One turn moves each row of this set onto another row. After a few examples, where does it send each row asked below?
q656: [ 2.47 -0.08 -0.16  3.99  1.04  0.59 -1.27 -1.74 -2.11 -0.12  3.42  0.80
 -0.29  0.76 -1.32 -0.21 -3.34 -2.00 -2.10 -0.23 -0.83  3.46  4.63 -0.91]
q272: [ 0.03  1.42  1.73 -0.62 -0.72  0.88 -1.30 -4.26 -1.60 -3.57 -2.10  0.67
  1.67  3.16 -1.76  1.96  4.11 -2.57 -0.19 -1.75  1.57  2.83 -1.43  0.86]
q912: [ 0.61 -2.27 -0.28  1.66  0.66 -3.41  2.46  0.44  0.96  2.13  1.36  1.17
  0.82 -1.51 -1.51 -0.48  3.85  0.32  3.11  0.43 -1.29 -4.94  2.43  0.41]
q479: [ 0.65 -2.25  0.25  1.19 -1.47 -1.05  2.20  0.34  0.46  1.93  2.03  0.52
 -0.37 -2.31 -2.06 -0.91  3.22  0.97  2.93  1.10 -1.98 -5.36  0.59 -0.72]
q975: [ 2.30 -0.16  0.69  2.03 -0.18  2.61 -1.01 -0.71 -3.81 -1.88  2.85 -0.06
 -1.95 -1.70 -1.77 -0.42 -4.19 -1.69 -2.88  1.69 -1.03 -0.27  2.36 -1.72]
q999: [-0.73 -1.20 -1.26 -1.51 -2.50  0.21 -1.10  5.28  0.82 -0.84 -3.67  0.20
  1.18  1.04 -1.54  0.42  1.08 -0.24 -0.54 -1.17  2.39  5.42  0.01 -0.38]
q353: [-0.58  0.07  1.11 -2.64  0.53 -0.09 -0.21  5.90  0.85 -2.37 -4.21  2.36
  0.58 -2.13  1.64  0.74 -0.28  0.06  1.37  0.32  2.06  1.82 -0.81  0.71]
q128: [-1.35 -0.80 -1.47  0.23  2.61 -3.82 -1.78 -1.52  1.11 -0.90  1.19  1.93
 -3.21  0.65  1.07 -0.97 -4.20 -0.65 -1.73  2.41 -1.89 -1.52  1.96 -1.31]
q956: [-0.48 -0.75 -0.56 -1.23  5.87 -1.49 -1.40 -0.94 -1.18  4.46 -0.12  0.52
  0.06 -3.34  0.25 -0.57  0.87 -0.17  0.78  1.49  4.89 -0.48  2.76  2.28]
q291: [ 2.86 -1.35  1.62  3.79 -1.28 -1.40  3.34  0.47 -1.19  2.07  3.84  0.22
  3.21 -1.67 -0.95  0.83  2.82 -0.32  1.39 -0.04 -0.56 -2.55  2.39  0.35]
q822: [-2.05  1.72  2.94 -2.15  0.78 -0.32 -0.62 -3.11 -0.14 -3.86 -2.98  2.70
 -0.74  1.09  2.16  1.65  0.69 -1.46  0.87 -0.73  0.69 -0.76 -3.18  0.67]
q686: [-2.39  1.30  2.96 -1.31 -0.55  1.65 -0.11 -2.69 -1.05 -3.18 -3.10  2.56
 -1.24  0.49  2.77  1.08 -0.72 -1.73  0.63 -2.20  1.50 -0.61 -2.65 -0.11]
q277: [ 0.44  0.77  1.15  0.61  4.22 -1.24 -0.66 -1.13 -1.46  4.99  2.39 -0.12
  1.91 -2.78  2.84  1.11 -0.97  0.09 -0.02  1.98  3.99  2.02  1.83  2.34]
q226: [-2.27  0.48  0.75  0.02 -1.54  1.79 -0.63 -2.99 -1.97 -2.64 -3.08  1.42
 -0.43  2.74 -0.27  0.43  0.48 -2.71 -0.63 -4.37  3.43  1.61 -0.06 -0.90]
q665: [ 0.19 -1.00 -0.98 -0.36  1.16 -0.55 -0.95 -0.68 -2.30 -2.61  0.73  0.55
 -3.32 -1.49 -1.37 -1.31 -3.66 -1.51 -3.28  3.04 -0.42 -3.48  2.16 -1.89]
q796: [-2.49  0.74  1.96 -0.12 -1.19  2.27 -0.37 -2.68 -1.60 -2.47 -3.10  2.34
 -1.37  1.59  1.66  0.72 -1.16 -2.08  0.11 -3.96  2.56  0.84 -1.17 -0.81]
q882: [ 1.56 -1.55  0.67  3.37  0.25 -3.13  2.87  0.14  0.57  2.74  2.89  1.52
  2.43 -0.74 -0.52  0.26  3.40 -0.17  2.77 -0.46 -1.11 -2.60  3.26  1.10]
q112: [-1.77 -0.85 -2.63 -1.96  0.61 -3.44 -2.28 -1.87  0.07  4.80  0.77 -3.00
  0.01 -0.34 -1.01  0.01  0.66  0.44 -3.27  3.59  3.14  0.64 -0.55 -0.36]
q651: [-0.27  0.81  1.40 -2.45  0.73 -1.91 -0.20  5.44  1.77 -2.18 -3.37  2.14
  2.19 -1.09  2.35  1.68  0.27  0.34  0.78  1.05  1.16  3.22 -1.07  1.59]
q351: [ 2.05 -1.54  0.56  2.52 -2.65 -1.73  3.29  0.87 -2.22  1.13  3.12 -0.72
  2.66 -1.86 -2.14  0.43  2.60 -0.85 -0.46  0.88  0.31 -4.68  2.17 -0.43]
q10: [-0.70 -0.74  0.55 -1.94 -1.16  1.95 -0.61  6.23  0.34 -1.60 -4.11  1.73
 -0.11 -1.89  0.36  0.19 -0.53  0.27  1.52 -0.74  2.29  2.88 -0.61 -0.11]
q627: [ 0.31  0.05 -0.09 -2.06  0.37 -1.17 -1.53 -1.46 -2.46  2.65  1.63 -3.40
  0.98 -2.66 -0.90  0.95  0.89 -0.02 -3.58  5.15  3.72 -1.14 -1.67  0.52]
q213: [ 0.39 -2.26  0.77  3.06 -3.28 -0.57  2.23  0.02  0.87  2.98  3.27  0.06
 -0.33 -1.51 -0.83 -0.64  1.35  0.90  1.96  0.26 -2.42 -3.70 -0.15 -1.33]
q169: [-1.02  0.83  0.83 -0.49 -1.38  1.45 -0.95 -3.62 -2.37 -3.15 -2.80  0.71
  0.71  3.02 -1.88  1.20  2.52 -2.96 -1.00 -2.99  3.14  2.24 -0.34 -0.38]
q366: [-0.06 -1.24 -0.46 -2.09  3.76  1.91 -2.08 -0.89 -1.82  3.83 -0.25 -0.75
 -1.83 -4.38 -2.41 -1.36  1.86  0.74  1.73  2.41  3.56 -1.28  0.74  1.07]
q600: [ 3.68  0.36  1.32  0.34  2.76  0.71 -2.51 -2.43 -0.67 -2.43  2.93  0.91
 -1.61 -1.32 -2.54 -0.15  0.19 -0.60  0.97  4.17 -4.49  0.53  0.26  0.03]
q363: [ 2.03 -0.76 -2.03  1.79  3.93 -2.99 -1.54 -2.10 -1.18 -1.11  1.71  1.29
  0.17  1.62 -2.71 -0.41 -0.41 -2.58 -1.90  0.91 -0.09  1.85  5.83 -0.18]
q623: [-1.26  2.20  2.91 -1.68  1.20 -1.61 -0.59 -3.70  0.27 -3.98 -2.40  2.47
  0.80  2.27  1.67  2.16  2.50 -1.70  0.96 -0.71  0.30  1.02 -2.96  1.24]
q66: [ 1.24  1.19  1.66 -1.89 -0.34 -1.41 -0.46  4.97  1.30 -2.21 -2.27  0.86
  3.32 -0.56  1.46  2.28  1.43  0.17  0.48  1.64  0.71  4.45 -1.77  1.68]
q537: [-0.16  2.14  2.42 -0.72  0.26 -0.59 -0.83 -4.22 -0.09 -3.52 -1.96  1.35
  1.94  2.98  0.26  2.60  3.85 -1.88  0.70 -1.05  0.35  2.83 -2.14  1.21]
q34: [ 0.02 -2.19 -0.94  2.45 -3.00 -3.52  3.22  0.56 -0.90  2.26  2.22 -0.48
  1.77 -0.49 -1.26 -0.07  1.47 -0.70 -1.44  0.31  0.70 -4.89  2.32 -1.05]
q603: [ 1.08  0.34  0.83  1.69  2.38 -1.60 -2.11 -2.62  1.74 -0.27  3.43  2.11
 -2.30  0.33  0.86 -0.12 -2.71  0.05  0.75  2.94 -4.62  1.52  0.57 -0.27]
q881: [-0.60 -2.53 -0.65  3.37 -3.61 -3.05  2.64  0.38  0.73  3.59  2.85 -0.09
  0.62  0.06 -0.20 -0.39  0.33  0.04  0.24 -0.27 -1.01 -3.26  1.33 -1.36]
q620: [ 2.99 -0.46 -0.94 -0.69  4.39 -2.04 -2.04 -2.01 -1.75 -3.31  1.37  0.83
 -0.77 -0.20 -4.84 -0.49  1.70 -1.76 -0.92  3.35 -1.46 -0.59  3.19  0.14]
q77: [ 1.36  0.56  0.63 -2.27 -1.53 -0.93 -0.99  4.75  0.56 -2.71 -2.46 -0.36
  3.57  0.05 -1.02  1.96  2.54 -0.21 -0.56  1.83  1.04  4.83 -1.78  1.06]
q968: [-0.82 -1.31 -0.21 -0.96 -2.22  1.85 -0.91  5.60  0.52 -0.85 -3.64  1.02
  0.15 -0.54 -0.66 -0.03 -0.16  0.22  0.84 -1.40  2.08  4.67 -0.31 -0.52]
q548: [ 1.69  1.09  2.06  0.01  1.46  0.49 -0.80 -1.13 -2.85  3.63  3.32 -2.00
  2.32 -3.74  1.32  1.68 -0.37  0.13 -1.81  3.93  2.96  1.19 -0.94  1.64]
q839: [-1.44 -1.30 -1.84  0.21  0.29 -0.65 -2.84 -2.36  0.84  6.56  1.85 -2.11
 -1.08 -0.29 -0.68 -0.56  0.13  1.22 -0.25  1.95  1.75  3.40 -0.70 -0.33]
q56: [ 0.11 -0.32 -0.88 -1.91 -2.30 -0.75 -1.14  4.87  0.52 -2.04 -3.12 -0.54
  2.53  0.85 -2.35  1.18  2.33 -0.39 -1.01  0.57  2.16  5.12 -1.06  0.02]
q530: [ 0.26 -1.22  0.04 -0.36  1.00  3.30 -2.93 -1.81 -0.53  5.47  1.57 -1.54
 -2.24 -3.21 -1.96 -1.33  0.81  1.87  1.74  2.00  1.62  1.84 -1.07  0.17]

q56 moves to q651
q272 moves to q822
Where do these go?
q620 moves to q128
q213 moves to q351
q956 moves to q839

